128 stands for zero in the data rows.
Here is a table of points, one per row:
[117 104 169 105  88 175 157  82 179 146 106 101 185 141 136 118 163  90
  45 171 149  90 151 102 147  89  55 126 161 170 148 140 111 115 162 133
 143 135 101 145  75 165 111]
[110 126 207 159 116 127 133 153 116  70 125 192  40 181 118 186 118 127
 104 121 102  94 149 150 153  69 134 174 148 146 146 113  94 137 108 142
 155 174 124 227 105  58 114]
[ 78 121 160 120 170 106 112 124 125 147 118 142 138 179 188  61 139  55
 158 102 120 152 145 110 112 104 142  93 155 138 125 116 136  95  80 219
 112  75  85  89 178 100 139]
[ 76 148 121 150 190 125 153 109 112 157 182 103 147 174 143  83 110 128
 153 115 139 146 141 111 113  90 114 139 171 175 124 148 133 181 149 161
  97 154 252 117 162 125 145]
[122 143 100 149 122  92 176 153 142 101 128 176 125 115  71 143 110 100
 162 105 188 103 110 157 121  83  94 117 122 140 135  78 156 125 124  54
 172 142 132 118 136 163  97]
[112 117  74 189 150  54  74 111 130 111 160  95  85  87  78 133 149  75
  65 121 165 128 115 138  95 155 147 170 170  73 164 181  99 105  77 148
 131  76 146 137  96 143 119]
[110  54 170 130 124  96  95 165  53  59 122 137 130 119 173 148 148 168
 149 142 102 172  92 156 135 114  60 124 148  99  57 183 140 158 148 104
  91  94 118 175 169 153 103]
[156 149  97 162  66 121 108  84 144  94 124 134 115 126 215 115 106  88
 171 124 178 103  92 166  46 130 120 112 110 147 127 120 145 126 100 106
  81 157 106 125 171 121 135]
[105 115 112 129 102 150 158 115  68 149 123 164 131  91 119 156 108 152
 163 107 106  95 138  67 152 109 141 145 184 135 118 116 160  62 101 128
  37 153 137 122  89 137 112]
[ 65 113 162  93 158 110 110 139  90 156 161 130 116 119 146 160 118 156
  71 127 132  78 122  89  95 164 145 101 162 172 141 125  98 104  77  82
 121 173  85 119 176 125 100]
[122 123 122 149 142 131 134 127 115 176 132 158 126  80 208 217 118 119
 152 173 140 142  51 151 178 202 124 128 135 139 157 109  89 105 115 160
 146 153 135 138 167 142 165]
[183 148 116 143 155 160 167 139 119 105 116  99 105 108 127  90 147  81
 126 121  85 114 144 155 167 127 115 104 134  96 118 162 126 146  73 126
 135 164 115 107 162 118 110]
[116 138 131  79 164  62 173 108 194 110  61 175 126  73 138 170 127 134
 159  71 130 118 142  86  98 158 114 129 173 126 129 175 131 143 172 115
 175  81 107 144 159 122 114]
[167 103 128 140 134  85 162 162 107  98 122  85 124 118 118 136 148 131
 138 174 102 101 122 170 114 118 185  99 115 127 115 184 171 128 123 143
 146 170 116  96 159  99  82]
[171 138 112  85 119 109 135 134 104 146 151  86 131 178 159 148 160 105
 125 146 128 142 143 133 171 170 114 162 129 148 138 115 161 143  95 115
 127  97 115 153 102 145 137]
[148 117 108 118 152 120  85 163 130  97 139 139 139  92 150  76 146 198
  44 139 150  94 187 115  84 163 132 129 142 146 139 126 166 160 135 195
 143 106 149 133 157 127 145]
[133  87 195 169 156 133 112 117 107  44 134 145 146 115 138 104 109 127
 173 158 205 172 124 130 124 132 103 131 100 108  98 158 117 154 120 129
 115  93 133 141  67 164 114]
[161 148 104 172 133 137 160 105 129 100 122 100 111 110  83 145 114 102
 137 121 146 118 138 146 134 109 125 104 136 139 117 125 140 135 100 129
 160 173 122 122 148 132 109]
[148 138 145 112 107 132  89 125  92 121 112 167 117 100 161  76 104  80
 160 112 159  81 196  53 138 122 143  84 123 149 130 122 111  81 120 106
 131  74 174 105  53 141 121]
[136 116 132 123 108 139 105 126 125 173 139 116 132  88 193 192 125  92
 142 124  92 118 192 153 123 112 128 150  99 102 181 133 149 161 153 136
 100  80 208 106 172 175  99]
[191 134 143 120 129 158 180 158 120 150 123 147 146 117  96 137 109 123
 124 106 115  93 142 178  75 135  88  79 152 132 124 132 111  87 129 138
 181 175 181 106 134 142 169]
[ 85 125 114 147 154 161 150 147 144 143 164 180 133 107 148 124 120 132
  47 118 174 145 146 126  74  98 138 118  56 112 117 126 184 180 135  69
 128 172 169 140 152 161 178]
[112 126  99 126  84 150 144 123 161 140 107 156 137 134 185 149 114 178
  61 130 153 173 168 221 166 105 123 211 137 133  36 125 100  90 121  75
 147  71 128   0 104  29 143]
[159 145 187 137 137  91 132 156 118 154 117 138 151  71  95 153 106 122
 141 113 126 158 157 144 120 114 182 167 139 160 170 100 144 202 134 134
  72  92  84 133  87 116 154]
[106  52  82 145 107 181 144 157  53  90 169 135 158 155 101 125 108  76
 136   0 126 151 128 157 129 188 227 163 135 152 143 213 107 129 216 118
 142 150  85 134 105 143 106]
[100  94  82 115 153 137 110 152 168 139 106  96 157 150 166 150 107 128
 150 116 122 168 153 190 115 124 104  65 162 125 115 116  86  97 104  98
 109 151 121 149  85 133 162]
[146 130 107 160 187 110 142 116 192 149 107 127 134  77 121 141 117 148
 143 114 128 140 154  81 203 117  77 158 137 136 141 174 136 127 143 117
 158  89 114 162 151 113 108]
[139 122 101 114  79 156  85 146 139 138 135 133 137 109  80 150 190  82
 116 124  90  71 130 150 140 136 113  86  84 121 103 107 101  76 158 163
  75  86 184 134 160 124 179]
[122 168  97 127 196 202 101 136 132  87  93 117  95 150 136 114 130  98
 105 132 164 128  96 138 118 167 129 164 140 110 150  84 155 121 124 143
 103  91 120 116 163 133  70]
[102 116 113 145 161 139 126 153 171 126 121 118 127 167  62 101 103 142
 152 127 140 172 153 183 102 144 123  56 122 118 149 101 102  88 133 116
  98  81 136 104 154  72 166]
[139 117 214 148 155 235 122 157 143 144 150 109  98 125  83 135 106 114
 123 174  89 164 164 102 105 103  90 128 151 114  77 116 124  99 128 122
 113  76  77 134 173 184 107]
[ 69 216 114 116 138  90 113 147  49 171 107 149  93 117 144  93 109 103
 147 251 156 154 182 159 124  97 101  96 125 120 100 204 134  92 255 133
 124 144  65 150 139 134 127]
[134 133 135 138 142  81  90 141  78 136 125 119 138 135 195 120 100 212
  76 123 167 145  98  75  90 107 156  91 101 124 148 116 154  89 108  98
 139 133 113 124  85 145 122]
[125 136 146  95 123 138 107  85 168 107 198 114 160  84 113 150 127 150
 164 166 136 134 148  88  56 111  95 175 135 135 133 152  95 108 135 105
 111 164  87 141 165  94 120]
[130 131 141  72 154 129  92  87 151 162 166 145 100 114 106  74 135 171
 130  88 172 149 139 217 131 110 137 118 136 133  75 118 191 145  97 234
 125 168 107 151  91 140 135]
[134  85  83 103 163  75 114 141 177 160 105 157 142 151  90 114 137 150
 145 137 134 174 149 205 128 120 112  81 101 132 122 124  96  86 103 111
  90 184 133 142  83 126 119]
[148 137 107 111 107 115 147 113 117 158 124 119 137 180 128 145 112 117
 131 143 110 131 143 118 102 133 158 164 141 129 136 105 135 169 110  97
 143 103 112 191 166  86 135]
[106 163 127 116  99 175 132 162 182 126 159 139 131 179 159  99 128 148
 138  92 158 115 142 105 133 143  90 153 131 108 140 177 117  92 139 109
 151 150 123 146 166 127 109]
[132  95  73 132 137 196 148 146 111  92 123  94 118 115 141 146 149 111
 132 199 133  98 123 131 185  76 203  79 134 145 129 193 126 140 123 151
 149 139 106 113  82 122 123]
[ 89 153 119 109  85 161 120 104 102 167 142 212 151 160  50 158 113 143
 133 160 127 129 140 122 168 172 132 135 124  91 146 151 128 172  63 103
 145 150 138 141 169 115 122]
[115  71  92 173  68 167 167 141 125 140 105 146 127 143 134  67 125 163
 131 161 182 138 151  98 134 162 137 134 148 109 158  77 130 159 123 193
 118 133 100 163 162  86 143]
[129 147 139 147  99 161 150 108 169 153 137 109 148 169 150 165 174 141
 118 100  84 125 142 106 106 143  79 140  57 127 137 154 118 113 161 178
 135 143  95 164 116  99 106]
[176 136 129 104 117 113 115 149 134 135 172 132 116 125  93 132 119 144
 141 105 179  63 142 138 156 107 121  84 105 105 118 102 141 184 160  99
  57  98 133  94 142 104 180]
[159 141 130 106 194 127 138 119  66 154 110 135 120 144 145 138  97 178
  99 102 186  94 113  75 109 133 144 124  90 106 140 102  94 113 105  77
  91  85  85 107 161 142 107]
[103 160  87 112 181 143 120 128 133  76 122 167 114 120 146  71 144 124
 102 155 103 111 100 122 115 153 130 158 132 126 152 137 114 142  91 113
  90 158 137 111  78 138  91]
[221 104 102 104 135 192  63 103 115 141 123 140 118 135 151 153 105 115
 126 123 112 120 125 100 134  78 121 101 200 116 122 124 173 178 180 109
 118 150 188 108 144  97 168]
[133  88 155 115 108 143 136 102  91  94 131 148 128 173 121  69  48 108
  92 129 201 104  67 158 177  75  92 167  33 147 168 160 104 139 123  98
 141  80 126 173 152 112 119]
[131 134 149 148  91  53 155 151 205 155 146  95  97 155 149  86 139 125
  61  88 130 105  86  89 179 138 107 143 171  93 108 159  94 135 179 145
  88 171 101 116  93 175 156]
[211 151  93 150 158 109 139 143  84 129 141 136 143  96 103 140 125 216
 132 140  97 137 115 141 176 164  97 123 129 165 154 128  74 102 137 139
 156  92 150 113 152 164 168]
[109 135 151 102 155 139 139 201 123 159 107 114 185  71 148  95 142 119
 143 126 132 129  71 148 180 121 152 171 139 144 132  89 116 110 121 144
 176 110 160 168 157 121 143]
[139 117 169 103 106  72 162 110  94 135 138 140 131 119 133 138 103  47
  41 105 149 239 148  65 167 131 139  69 101 113  68 108 127 109 126 122
 158 185 156  76 154  34 117]
[124 125 114 128 115 156 170 109 109  98 126  94 117 115  73 151 169 116
 123 147 114  92  95 147 115  95 177  86 129 137 100 164 127 146 114 145
 151  66 118 113 170 122 122]
[143 115 124 180 104 118 149 146 107 187 124 141 160 129 125 102 108 139
 156 119 139  96 115  82 116  53 144 138 116 113 102 111 174  88  87 112
 188 141  91 115 140 179 136]
[103 151  77 143 153 103 112 122 144  95 141 144 143 134 106 169  97  96
  53 142  60 169  74 118  89  99 138 129 106 144 133  77 134 135 150 158
 105  69 145 139 103 154  79]
[ 62 173 115 162 133 162 121 110  93  98 115 104 131 110 108 118 111 124
  53 105  66 150  75 148 100 136  92 115 156 120 152  90 142 148 130 115
 102 159 119 131 100 141 112]
[114 181 109 153 141 118 142  98 128  83 119 111 150 113 164 158  91 113
 151  97  94  78 136 146 203 122  99  85  92  99 101  90 123 157 110 168
 154 153 111 114  86 123 111]
[168 119  98 145  87 117  68 173 117 156  92 124  98 126 133 136 135  75
 158 133  83 103  77 137  42 100 107 133 113 153  93 162 101 188  88 137
 121 146 107  92  93 102 104]
[139 184 129 123 100 107 127 140 168 136 100  72 133 180 118 148 169 144
 124  48 116 126 107  97 118 152  85 141 113 130 106 186 151 122 175 150
 139  99 123 156 109 109 135]
[113 157 154 134  83  91 141 148 209 133 109 105 115 173  93 106  95 186
 142 122 145 141  92  91 138 136 157 115 122 146 147 193 143 109 143 116
 131 113 150 102 157 147 111]
[139 156 136 148 135 129 165  95 140  84 168 108  92 109 134 134 133 131
 164 107 129  84 120 147 110 119 122 107 142 117  95  55 115 138 155 137
 183 132 126  99  87 119  96]
[144 115 149 163 114  92 168 102 124 129 142 141 150 116 163  89 196 113
 130 146 102  81  89 182 145 122 157  79 153 126 117 146 136 146 117 143
 127  82 124 106 148 125  76]
[150 127 181 137 137 133 112 106 129 139 143  85 164  73  71 129 130 149
 146 151 105 147 134  94 113 113  76 165 115 153 142 149 139 106 110 156
  86 133  98 146  85  76 110]
[129 142 154 120 144 201  90 126 200 172 107 162 111  82 110 123 132 130
 158 105 181 127  62 102 129 178 125 130 116 133 154 174 162 125 173  94
  90 160 122 121  74  94  96]
[ 93 167 186 113 118 157  89 180 132 127  93  99 203  80 118 105 142 117
 152 131 133 130 116 135 110 114 186 162 135  77 137 115  56 147 113 133
 122 157 145 142 111 122 187]
[113 142 131 132  97 164 120 126 104 135 156 108 150 161 137 122 123 125
 135 166 116 128 150 142 152 189 129 143 141  89 155 106 180 140 120  83
 167 138 116 136  82 129 144]
[208 147 181 133 106  85 142 124 127 116  94 127 164 199 173 141 128 141
 100 146 106 117 145 168 123 116 196 157 158 114 170 111 119  68 135 107
 129 116 164 207 100  97 148]
[136  93 114  88  78 154 168  97 108 183 139  97  53 122 157  92 123 192
 158 110 119 159 154 120 119 138 151 115 110  95 154 102  86 174 146 146
 170 110 192 137  86 141  67]
There is one direction along which these points spread out most. Take the direction at right angles to it along which they spread out most. Go by this last direction. How far along it is each point below, from 0 to 99? The average is 50, and the first point in the table lies past the average. One standard deviation of the points above along it is 16.
[ 67 125 120  96 130 137  96 101 162 159 143  99 104 108 134 141 124 149
 133  91 105 152 156 195 130  96 142  81 146 145 100 113 158 166  91  98
 129  69 103 170 105 155 155] 50
[101 142 148 161 192 138 100 112  78 153 140 122 123 187 123 137 255 123
 152  92 114 173 135  70 122  75 150  99 106 126 127 103 125 102 123 127
 135 117 133 104  98 117 135] 48
[126 126 124 112  88  78 153 112 102 145 143 177 126 164  52 138 122 137
 145 171 133 143 110 119 105 162 120 136 151 116 143 117 150 157 119  92
 154  79 135 118  78 137 156] 42
[115 132 143  98  98 149 127 130 187 117 139 173 137 186 125 221  66 125
 134 130  91 144  86  83 129 129 148 118 118 107 136 169 141  95 125 197
 147 115 106  88 103 177 142] 64
[162 146 154 136 145 148 109  90 163 129  76 148 125 119 116 122 122 141
 134 125 147 167 162 143 128 145 220 143  95 149  35 116  78 110 118  91
  99 166 145 183 167 208 146] 39
[130 111 101  87 162 131 200 148 119 134 144 107 134  73 160 119 133 119
 162 169 110 117  56 115  92 171 131 176 101 110  87  96 115  85 129 142
 147  98 163 178  77  90 174] 54
[114 168  94 113  54 143 152 125 119  46  97 112 118 134 120 113 199 148
 144 132 144 213  87 121 134  92 105 145 155 139 180  83 108 136 127 161
 139 176 147  99 170 176 110] 57
[145 147 100 164 104  79  50 135 157  78 149 144 146 124 120 130 104 121
 163 127 133  95 142 121 166 138 123  99 128 151  97  75 111 146 148  92
  99 152 152 122 157 105  55] 47
[187 120 116 110  94  75 135 120 111 141 152 149 133 162 128  65 141 138
 126 156 117 148 150 124 123 179 115 157 139 135 137 105 119 160 115 169
 143 118 102 120 149 159 138] 49
[140  91 144 128 156 119 124  79 211 112 165 151 108  75 158  83 141 133
 155 101  55 140  93 100 170 129 131 140 113 120 185 147 150 104 174  81
 161 143  71 119 168 116 181] 64
[ 78  97 120 120 194  90 134 141 132 114 129 127 125 151 169 187 125 154
 135 149  91 105 198 124 105 129 125 160  89 117 161 124 139 176 138 143
 107 183 154  90  99 153 147] 44
[121 117 144 100  90  92  95 124  73 129 120  72  89  73 103 134 134 131
 150  90 106 115 168  92 144  90 145 157 109 117 160 103 146  59 115 150
  98 161 140 108 161 146 123] 48
[ 89  67 131 141 175 119  87  66  99 148  42 103 135 148  62 124 124 147
 110 155 116  73 108 151 101 173 108 162 127 137 132 109 112  98 184 138
 133 173 172  87 161 135 168] 49
[ 91 116 141 146  88 152 146 149 119 120 113 100  85 150 144 140 137 112
 137 162 105 139 154 105 153 217 119 132 104 205 124 109 156 159 103 107
 145 107 134 110  95 137 180] 52
[120  88 115  69 122  95 125 137 131 133 123  75 138 175  64 126 153  92
 135 167 129 129 139 105 174 164 142 166 132 119 114  89 161 161 118 128
 144 168 114 136 151 138 131] 57
